In the rows, zero is written as 128.
A single turn carries every row of the set below to another of its rows. Some are shown first; where does it send the rows asked next?
Ror: 108  127  100  119  129  136  124  164  134  100  123  123  116  133  120  114  151  115  113  127  126  122  134  137  119  150  124  148
lufet: 119  126  145  120  127  156  148  138  101  104  135  125  136  145  131  140  163  137  147  144  111  103  157  123  135  126  129  140
Rebim: 107  114  105  126  134  163  161  138  108  108  124  116  133  129  131  110  164  136  115  131  119  116  140  141  117  158  116  129
Mig: 102  121  127  121  146  132  133  155  113  86  158  140  138  131  165  120  142  149  121  123  118  122  144  125  130  128  122  128
digol: 114  129  98  107  110  145  146  145  114  90  155  147  105  124  153  134  149  128  132  123  100  109  159  139  100  150  122  146
furaf: 143  135  95  123  101  136  159  135  106  98  151  136  117  149  126  131  135  130  132  125  126  115  145  121  125  149  134  138
danep: 124  109  109  104  149  143  146  142  107  90  138  106  118  132  138  122  155  143  124  99  120  100  147  119  130  145  127  110
Mefek: 110  94  114  100  125  154  135  128  116  65  135  118  113  123  159  137  161  131  145  128  122  116  144  128  118  135  119  158
Lusev: 86  140  102  125  117  145  127  129  111  91  148  126  112  133  145  134  151  151  117  118  118  127  126  144  118  139  144  154
Gebat: 119  125  115  148  129  136  121  133  140  91  138  116  102  136  132  149  161  149  142  118  113  108  136  116  118  146  146  140
mar: 129  143  117  108  132  154  120  139  139  83  131  125  117  130  131  131  130  134  117  113  130  109  140  151  138  116  141  142
Vako: 119  127  108  140  135  165  111  143  127  90  139  132  129  147  137  115  139  147  139  117  106  116  165  132  127  162  139  127
dito: 108  118  130  118  128  150  135  150  137  89  120  142  129  131  139  118  158  153  140  133  130  91  158  136  120  162  146  154
dov: 112  110  109  132  138  162  164  138  110  105  132  121  133  129  142  116  160  127  121  138  109  115  130  143  122  142  115  119
bopot: 108  109  135  126  126  164  148  137  107  83  149  125  132  130  141  127  150  127  125  103  137  90  137  138  135  125  117  160
zun: 139  133  110  99  133  165  122  135  108  68  128  124  127  133  137  117  151  130  151  106  125  102  139  136  112  150  121  138
Faka: 121  116  118  134  138  159  149  141  117  81  131  139  152  142  123  151  132  147  126  135  132  104  131  123  124  147  148  154
ker: 138  130  95  114  111  127  151  133  103  92  150  127  119  148  116  138  139  138  134  124  124  111  139  124  133  158  147  135
vomu: 112  130  98  110  114  168  137  138  120  75  123  117  121  151  125  151  153  152  128  128  127  123  151  117  126  115  148  140
Kalim: 108  122  105  104  131  170  139  150  131  69  121  115  116  142  122  147  144  147  121  123  132  126  146  116  127  120  146  144
Lita: 111  124  138  117  120  160  149  137  110  71  146  126  123  128  142  132  153  129  139  101  123  91  138  137  132  120  112  160
Mipa: 121  109  116  131  133  116  145  143  113  99  113  146  116  140  163  125  151  139  128  120  122  98  149  111  120  137  126  144
gav: 128  133  122  131  138  148  130  145  117  94  127  130  129  154  154  134  126  125  136  134  105  117  164  119  114  128  127  166
dubol: 132  135  109  121  125  153  154  139  126  95  149  131  132  153  108  132  148  126  122  113  99  118  145  141  102  142  122  154
munit: 102  128  115  110  117  149  159  163  103  91  131  128  114  121  130  122  149  129  132  149  140  105  141  119  110  152  124  134
zata: 119  114  107  133  117  140  135  160  127  97  165  116  112  126  147  132  172  129  112  130  131  117  149  133  132  124  129  150
Livus: 117  112  120  130  148  128  126  155  119  87  151  143  131  131  162  125  133  144  117  138  118  119  151  124  133  127  123  129
Fel: 119  123  119  137  134  139  110  126  130  96  135  128  105  137  137  138  164  156  147  121  106  104  132  126  119  155  143  142
fug: 119  120  100  137  118  144  147  124  129  71  135  128  119  146  138  123  133  132  146  107  116  113  125  122  126  133  122  109
nugo: 121  102  115  106  133  143  150  127  135  79  114  133  108  134  130  125  130  118  124  122  130  113  162  129  113  121  126  128

Ror goes to -> nugo
Vako goes to -> munit
Now these:
furaf goes to -> Lita
Gebat goes to -> dov
danep goes to -> Faka

A single turn carries every row of the set below to another of its rows. Some are shown first; where does it send the rows asked next?
pever: 147  127  127  144  129  127  130  141  128  145  144  139  128  126  131  102  123  125  133  124  126  106  157  110  110  124  129  129
bipog: 115  118  123  141  130  141  117  118  130  126  115  100  117  119  98  126  144  132  123  135  122  111  150  110  145  131  117  102
doz: 131  135  126  140  108  133  136  123  116  131  140  147  117  129  133  117  128  110  138  118  117  139  134  122  99  122  134  125
rela: 142  102  127  146  132  144  128  126  124  112  129  133  108  118  101  106  128  153  134  114  123  128  134  124  143  152  118  134
pemag: 148  109  121  122  133  136  127  110  122  145  127  118  98  122  105  126  135  128  125  139  110  118  137  119  153  128  114  99
Gefu: 127  123  138  136  130  139  118  108  126  132  108  138  107  114  140  77  117  134  133  121  156  137  115  99  112  131  128  124
Tuk: 117  130  134  132  132  137  119  107  124  140  100  140  102  117  134  88  116  127  121  123  154  138  115  106  107  131  137  120
zagiv: 116  110  115  136  144  151  121  124  107  131  107  118  114  138  113  91  123  153  122  130  117  112  135  124  123  142  124  116
Kom: 136  142  126  129  128  134  129  117  129  119  142  122  128  115  124  114  150  126  152  140  154  115  122  108  151  113  129  114
deler: 131  141  124  140  97  142  145  126  125  129  129  143  119  129  134  103  121  120  143  111  127  113  138  124  117  132  137  121
rofu: 126  116  120  143  125  135  129  121  112  112  113  127  107  122  89  115  130  144  123  114  116  137  127  132  129  155  131  119
suko: 140  127  150  129  114  130  125  117  116  133  113  128  121  103  152  103  121  148  125  135  134  139  124  119  111  132  107  102
Sanik: 121  144  99  130  140  121  120  122  133  125  122  119  106  125  115  119  150  119  132  131  122  108  114  110  125  109  127  102
Dar: 134  128  133  151  115  133  130  133  125  130  138  145  124  125  137  105  128  116  143  119  129  119  152  112  112  127  136  144
Raneg: 138  106  125  131  154  147  124  118  95  129  122  136  107  139  120  107  115  140  127  140  114  134  119  135  127  137  128  105
zivov: 134  127  133  135  137  110  115  114  139  134  107  135  114  107  144  109  100  138  121  122  124  105  125  117  112  134  129  111
lil: 132  132  133  133  124  140  114  103  126  133  102  132  102  100  123  84  124  134  127  113  157  134  126  100  121  142  118  128
bep: 143  104  135  141  137  135  110  104  129  114  137  114  120  119  108  127  141  132  147  138  121  130  132  108  149  132  119  98
Lugul: 115  110  128  137  125  137  109  111  132  122  111  109  125  121  106  118  147  135  118  137  118  112  149  115  148  130  119  98
ren: 124  141  125  142  125  134  133  129  118  131  146  137  135  127  124  121  127  118  126  121  126  139  140  119  95  119  136  104
soti: 133  121  137  133  140  134  119  112  127  139  108  146  94  114  142  91  112  124  125  121  151  136  116  105  106  123  125  123
Pirav: 129  137  121  127  130  138  126  119  126  118  140  122  123  120  127  108  157  140  148  139  147  118  118  110  156  117  136  109
kol: 141  96  133  137  136  133  105  101  132  116  135  126  122  121  116  121  142  133  136  138  114  130  136  111  150  127  116  96
vek: 123  99  130  149  163  154  112  121  114  108  127  125  122  134  122  104  125  150  135  131  125  133  128  119  122  132  121  117
gev: 140  103  129  144  144  135  128  134  110  120  122  136  98  118  101  127  128  136  114  125  118  140  137  132  129  142  119  132
nam: 131  137  133  126  133  134  116  98  118  138  103  142  93  104  120  102  120  120  117  117  153  142  117  112  119  138  132  120
sinul: 115  131  136  125  131  127  114  101  130  142  136  133  130  102  144  111  124  153  110  125  136  136  130  110  117  129  142  126
leb: 146  139  127  137  105  138  142  125  119  131  139  138  136  128  129  97  118  131  149  117  130  117  133  124  120  137  138  96
fem: 154  138  122  124  128  113  123  129  118  139  128  124  111  119  121  113  150  110  144  152  133  115  127  108  129  112  112  118
ruv: 141  126  139  139  143  136  112  106  129  128  109  142  95  99  129  101  119  121  125  114  156  140  122  102  115  131  114  127
kuv: 120  151  104  126  130  122  126  117  137  128  127  116  117  120  113  117  147  116  136  127  129  107  119  111  124  108  120  109
dani: 140  106  124  120  129  135  121  108  125  140  121  125  105  125  112  124  138  129  114  141  109  117  141  127  153  123  115  94
gutod: 154  129  123  130  134  120  121  138  115  134  124  124  106  120  128  109  157  121  144  156  131  118  126  109  133  114  111  114

ren goes to -> pever
rofu goes to -> gev
Now these:
kuv goes to -> fem
lil goes to -> nam
kol goes to -> Lugul
doz goes to -> Dar
soti goes to -> Gefu
pemag goes to -> bep
gutod goes to -> Pirav
sinul goes to -> zivov
zagiv goes to -> Raneg

